In the data rows, 50 means zero.
Each row has a hidden score. How much does it go up from the first row of each pair to the second? 15 means little or no change, 30 a big rise and 0 a big fall. The score is a weighted sum of the row's numbers plus the product of two more (or one squared), each taken from its middle value.
[31 29 58 24 46 62 19 45 34 53 79 48 49 79 78 76]
[41 31 55 21 49 64 27 47 37 57 77 44 53 75 74 70] 11
[48 61 54 57 48 34 52 48 54 50 46 68 66 43 32 36]
[26 36 68 15 50 66 36 54 37 46 71 50 46 77 74 68] 13
[48 46 55 44 49 50 39 40 57 61 63 54 54 55 53 54]
[39 54 45 40 51 46 59 64 47 53 41 29 56 49 62 45] 17
[49 22 55 29 43 69 38 52 31 54 67 48 44 56 70 75]
[47 26 40 27 47 69 36 48 37 49 74 50 36 69 72 73] 19
[38 58 40 49 40 52 69 61 56 53 36 34 55 31 50 35]
[50 33 50 23 52 68 38 50 29 49 72 42 34 70 73 74] 12
[67 45 44 52 59 55 43 48 55 50 35 31 27 48 48 50]
[72 56 55 58 48 51 45 44 51 44 47 69 53 52 37 42] 15
[33 51 46 40 46 53 56 77 43 60 42 27 50 40 51 51]
[43 38 35 54 45 67 73 57 66 41 40 38 31 22 32 46] 18
[48 21 49 38 47 72 29 44 26 52 72 42 37 68 71 77]
[41 55 62 54 42 29 62 45 52 49 51 61 64 55 47 34] 2
[28 49 41 55 44 64 69 53 65 34 38 27 41 29 37 40]
[34 48 55 50 51 33 52 57 42 44 50 55 53 67 58 47] 19
[74 44 67 67 63 45 41 46 37 50 42 70 40 45 44 52]
[41 55 31 59 41 67 74 48 65 34 33 37 47 24 36 37] 19
[33 42 41 25 59 57 36 55 41 55 63 46 37 57 69 66]
[43 20 55 26 53 71 31 57 26 56 79 56 47 69 78 76] 27
[40 61 52 64 54 22 58 36 67 47 50 53 66 54 42 33]
[71 49 42 46 62 53 39 56 48 63 41 50 59 48 42 51] 17
[29 44 53 37 52 42 47 51 56 49 64 56 47 64 56 56]
[39 35 52 34 44 52 27 47 41 56 73 44 57 67 67 73] 12
[38 54 59 56 47 36 60 40 57 58 50 56 59 54 53 38]
[63 58 54 52 51 31 51 44 58 67 45 69 53 47 46 37] 25
[38 53 44 58 41 57 77 49 66 49 39 30 42 33 42 43]
[41 52 49 43 39 63 59 70 43 49 51 31 48 39 58 61] 15
[46 62 56 68 48 19 61 39 60 45 38 56 65 57 37 35]
[50 66 58 62 53 32 49 42 63 61 47 71 61 60 42 39] 18
[44 68 61 57 50 30 49 48 61 48 45 46 70 53 36 33]
[68 69 43 59 47 46 46 44 60 51 45 53 61 40 29 43] 20
[40 53 57 60 45 36 62 44 49 53 51 58 59 60 50 30]
[38 41 59 34 52 67 46 63 46 54 62 38 29 64 62 59] 7
[47 28 54 31 44 74 43 40 34 52 72 50 50 63 86 79]
[65 65 57 70 54 45 40 45 69 43 35 63 65 49 40 32] 8
[60 32 45 51 45 61 49 45 37 52 63 57 45 65 64 63]
[44 63 56 64 55 23 58 42 66 43 39 70 64 55 33 26] 9
[76 49 35 55 60 59 41 37 45 57 45 54 58 49 42 62]
[30 32 57 19 53 63 28 60 31 49 85 51 51 74 75 69] 25
[28 43 59 23 62 57 46 54 30 48 72 52 55 72 77 70]
[72 68 52 62 49 33 39 42 55 59 35 70 54 48 45 45] 21
[48 67 54 60 52 21 59 41 52 48 49 53 57 59 37 31]
[66 53 60 51 50 44 50 44 49 52 53 70 53 47 45 46] 17
[43 57 52 54 49 34 68 57 50 63 41 35 58 42 38 32]
[29 39 47 30 55 54 41 60 41 56 64 39 50 67 68 61] 20
[36 61 40 58 51 58 71 67 60 49 26 18 34 18 40 46]
[44 61 40 54 43 52 74 64 60 39 38 29 46 37 39 43] 14
[47 60 54 69 51 27 59 36 67 45 44 72 62 56 38 26]
[47 59 47 61 52 33 61 56 64 46 45 50 59 46 35 31] 13
[49 65 61 64 63 28 50 39 64 51 47 66 60 50 35 36]
[61 34 46 51 61 53 40 47 48 50 45 38 41 38 52 57] 13
[41 51 42 56 38 55 79 57 58 35 40 30 46 27 41 42]
[32 32 56 22 43 56 36 36 42 54 75 50 56 71 64 68] 17
[72 69 49 68 63 41 53 42 46 59 38 55 61 51 36 46]
[69 71 46 54 66 35 47 37 53 52 41 68 52 58 39 34] 28
[45 27 61 32 38 71 33 55 31 45 83 57 44 68 78 79]
[75 55 36 54 52 52 45 39 33 60 40 53 58 55 50 55] 8
[37 52 50 42 48 45 51 37 46 50 59 57 57 62 59 60]
[43 55 52 58 47 63 77 47 65 30 44 38 46 30 40 38] 13
[42 63 57 54 41 32 62 49 53 51 49 59 58 57 54 40]
[28 38 47 23 43 65 41 65 32 45 74 31 48 67 68 64] 18
[57 69 46 62 57 50 50 42 57 51 46 52 65 37 38 42]
[23 40 65 18 48 65 35 71 37 58 68 46 44 72 78 76] 15
[36 50 51 39 48 72 51 62 32 54 55 40 37 57 63 63]
[69 67 48 66 57 42 48 35 44 58 40 56 53 48 41 43] 14
[54 39 48 51 54 54 49 51 51 43 52 42 44 54 52 61]
[38 57 46 55 38 59 75 69 58 38 39 32 52 28 42 39] 17
[80 54 54 62 55 56 32 48 35 55 45 60 58 42 45 51]
[29 40 50 37 52 61 32 40 48 45 80 52 54 83 67 64] 27
[49 53 61 59 46 28 51 34 68 44 42 70 65 50 38 27]
[34 29 53 21 48 62 20 53 38 55 70 41 54 71 76 71] 15
[53 32 51 42 50 62 40 48 38 55 59 43 39 71 64 71]
[39 57 45 44 42 64 57 77 53 48 48 25 38 29 57 49] 17
[66 60 38 65 47 46 38 43 47 34 50 73 52 41 37 36]
[44 65 48 70 51 19 58 53 70 53 48 62 68 60 33 29] 8
[43 47 40 59 41 61 75 54 67 38 36 41 37 30 37 38]
[70 68 42 60 57 44 40 52 39 55 39 56 50 44 34 40] 16
[75 45 42 59 56 60 38 45 31 62 44 53 60 50 48 48]
[47 56 65 58 47 36 59 49 64 34 48 51 60 53 42 22] 9
[64 54 39 63 56 52 46 49 60 41 45 49 51 34 44 44]
[48 45 53 21 49 62 31 57 24 52 67 36 46 69 75 70] 12
[51 59 49 60 51 25 53 43 63 60 44 72 61 59 35 35]
[42 54 55 47 47 39 58 39 57 44 56 55 64 59 42 47] 10
[65 64 48 73 56 46 29 59 40 46 46 66 55 47 41 41]
[40 58 46 48 49 62 70 65 60 45 30 25 29 24 42 46] 17
[68 39 50 54 57 54 58 43 47 54 41 41 38 38 43 51]
[40 29 60 24 44 75 36 52 38 49 75 59 41 64 73 78] 20
[37 52 38 58 44 69 85 50 60 42 31 31 28 15 39 44]
[29 44 52 22 54 54 47 44 33 45 74 50 49 76 71 61] 19
[50 72 53 56 65 31 46 41 64 47 42 69 55 47 32 35]
[69 36 32 63 63 56 50 49 47 48 41 40 50 48 48 56] 8
[84 53 35 64 51 58 33 38 45 63 37 58 62 49 41 56]
[48 25 56 33 37 72 39 52 38 62 81 62 45 73 85 81] 24
[38 30 48 26 41 59 40 55 42 58 82 50 35 68 77 72]
[70 80 53 58 71 40 37 44 50 55 38 60 65 53 35 42] 20
[64 44 58 57 44 59 46 50 49 57 53 65 38 54 63 61]
[82 46 40 66 50 51 41 42 43 53 46 57 46 36 51 58] 16
[35 52 49 45 44 68 64 70 43 56 49 29 42 38 60 56]
[64 44 52 48 59 48 50 43 55 60 34 50 40 55 47 58] 19
[63 72 36 51 52 52 40 44 50 47 45 35 53 32 33 44]
[34 65 45 65 52 25 59 35 58 47 48 61 63 54 42 23] 16
[67 36 64 54 49 58 47 43 39 48 56 64 34 58 58 62]
[65 42 53 46 50 52 33 49 47 54 59 64 41 61 59 54] 18
[37 58 41 48 39 63 81 69 64 47 38 26 35 29 39 52]
[43 61 53 53 48 36 63 57 55 42 49 58 64 49 36 32] 15
[37 39 52 35 49 55 49 56 43 48 48 44 41 51 62 52]
[74 44 49 69 54 47 46 40 44 48 50 63 52 39 42 51] 12
[70 50 50 58 47 44 40 46 54 48 45 70 63 47 42 37]
[54 69 61 57 55 23 53 46 63 49 42 70 65 44 34 29] 22
[40 29 57 23 46 69 31 48 26 52 79 48 35 67 81 87]
[42 54 48 50 41 53 76 75 53 51 32 26 45 34 52 48] 14
[58 61 45 61 57 43 48 49 60 54 28 55 50 38 36 46]
[41 62 41 54 36 63 78 66 58 47 28 27 32 28 31 50] 12
[42 58 36 54 43 68 74 58 52 41 38 16 39 31 33 44]
[35 39 54 28 43 54 38 51 42 47 74 49 50 82 77 71] 19
[41 59 60 43 40 52 66 72 55 55 40 17 32 23 50 47]
[57 62 57 60 62 37 48 41 65 48 46 69 56 51 42 31] 9
[55 66 53 57 62 28 47 40 63 55 46 77 56 53 33 29]
[55 61 52 62 54 30 46 38 63 52 38 63 50 54 49 33] 11
[42 34 53 20 44 69 39 48 30 54 82 53 34 66 81 72]
[36 49 46 39 39 55 64 66 33 57 43 35 50 49 62 52] 13
[53 68 50 57 59 52 40 48 70 47 38 56 50 37 27 34]
[39 32 69 21 46 68 35 51 30 54 87 41 34 71 84 77] 4
[60 68 60 57 51 39 45 39 66 51 46 70 61 52 36 32]
[69 48 39 55 55 60 40 45 48 66 42 51 61 46 45 61] 7
[73 53 37 57 66 56 38 47 50 56 36 47 64 41 54 56]
[35 30 62 23 42 66 24 49 36 60 80 53 38 70 77 83] 14
[28 33 61 41 48 51 43 57 45 44 63 49 64 70 63 55]
[44 65 55 64 59 33 46 42 69 48 46 55 63 50 36 24] 4
[40 57 44 58 42 38 68 57 56 55 34 43 50 37 53 47]
[39 26 52 21 50 67 25 56 33 54 74 43 33 70 78 69] 19
[55 30 52 53 49 56 44 49 50 45 42 39 47 42 56 53]
[62 63 41 59 55 36 47 38 58 55 54 62 52 55 44 41] 16
[51 54 51 58 58 44 51 46 65 51 36 58 45 41 35 37]
[50 60 61 63 55 26 62 41 51 50 45 57 68 55 42 25] 11
[35 37 66 28 49 63 41 48 36 43 76 59 52 76 66 71]
[55 32 53 29 46 78 31 45 30 47 80 38 39 64 76 74] 13
[83 47 37 64 51 49 30 46 42 55 37 56 53 43 53 60]
[63 25 44 44 46 58 48 50 35 56 60 54 50 53 64 72] 19
[49 57 55 63 56 24 63 45 60 49 42 60 72 47 43 30]
[30 54 46 38 46 48 47 57 41 55 60 41 55 63 56 43] 16
[37 50 56 36 49 46 57 61 42 49 53 40 64 59 63 54]
[66 39 55 60 51 46 44 29 26 52 58 62 44 48 65 55] 23
[46 24 52 46 49 66 38 43 44 46 73 51 33 65 77 73]
[33 62 40 49 48 58 74 77 57 48 32 19 46 32 44 45] 4
[65 47 64 57 50 50 50 48 54 55 39 62 45 56 52 46]
[43 54 44 57 39 59 70 62 49 49 24 23 37 25 38 49] 14
[59 33 53 41 53 67 55 54 37 57 51 41 40 63 62 64]
[64 32 46 58 60 56 50 50 58 56 36 33 42 39 42 61] 12
[43 48 50 53 47 43 57 43 54 50 50 54 60 67 51 42]
[47 44 45 66 48 65 66 54 65 30 34 30 35 16 27 51] 8
[54 65 57 65 50 33 53 46 55 67 44 61 50 46 48 34]
[36 47 58 27 48 54 39 57 42 49 75 46 53 79 80 70] 11
[43 60 48 53 46 53 66 66 50 37 39 43 48 38 52 41]
[51 70 43 57 56 47 54 42 62 39 36 47 50 35 40 45] 19
[61 48 54 63 42 50 54 47 61 61 57 69 52 55 46 46]
[42 57 55 53 46 30 63 38 62 53 45 66 65 50 37 33] 19
[30 33 57 22 46 64 26 58 27 53 73 47 46 72 82 75]
[47 65 65 63 54 22 56 32 65 50 44 69 63 51 44 31] 12
[32 45 55 21 45 63 38 59 45 41 72 41 49 69 75 67]
[32 39 57 22 48 60 37 52 35 50 65 42 51 63 76 70] 16
[29 39 59 36 48 56 48 43 42 35 67 55 54 72 58 61]
[46 29 58 32 45 64 31 52 34 49 82 55 37 74 69 80] 9
[50 26 50 34 49 70 40 43 29 52 68 56 45 66 76 82]
[52 67 57 54 48 32 50 39 64 43 50 59 62 42 35 32] 13
[26 38 60 20 43 60 30 60 24 44 71 47 49 71 79 71]
[35 54 44 61 46 50 68 50 62 38 40 39 49 31 41 37] 11
[60 47 50 52 50 61 50 42 33 50 61 61 45 64 66 67]
[41 68 57 53 60 30 62 39 54 53 49 53 61 53 56 37] 14
[43 52 48 61 35 59 68 52 70 34 34 42 46 21 31 36]
[62 43 37 59 57 65 47 44 55 50 38 37 51 42 37 61] 11
[37 63 57 57 58 36 61 44 58 47 50 61 69 61 56 43]
[34 50 35 65 37 62 74 61 64 42 35 31 38 22 38 46] 15
[36 41 61 33 50 53 46 50 50 49 65 51 54 77 58 63]
[57 42 53 55 49 52 40 44 55 55 62 58 48 64 61 54] 18
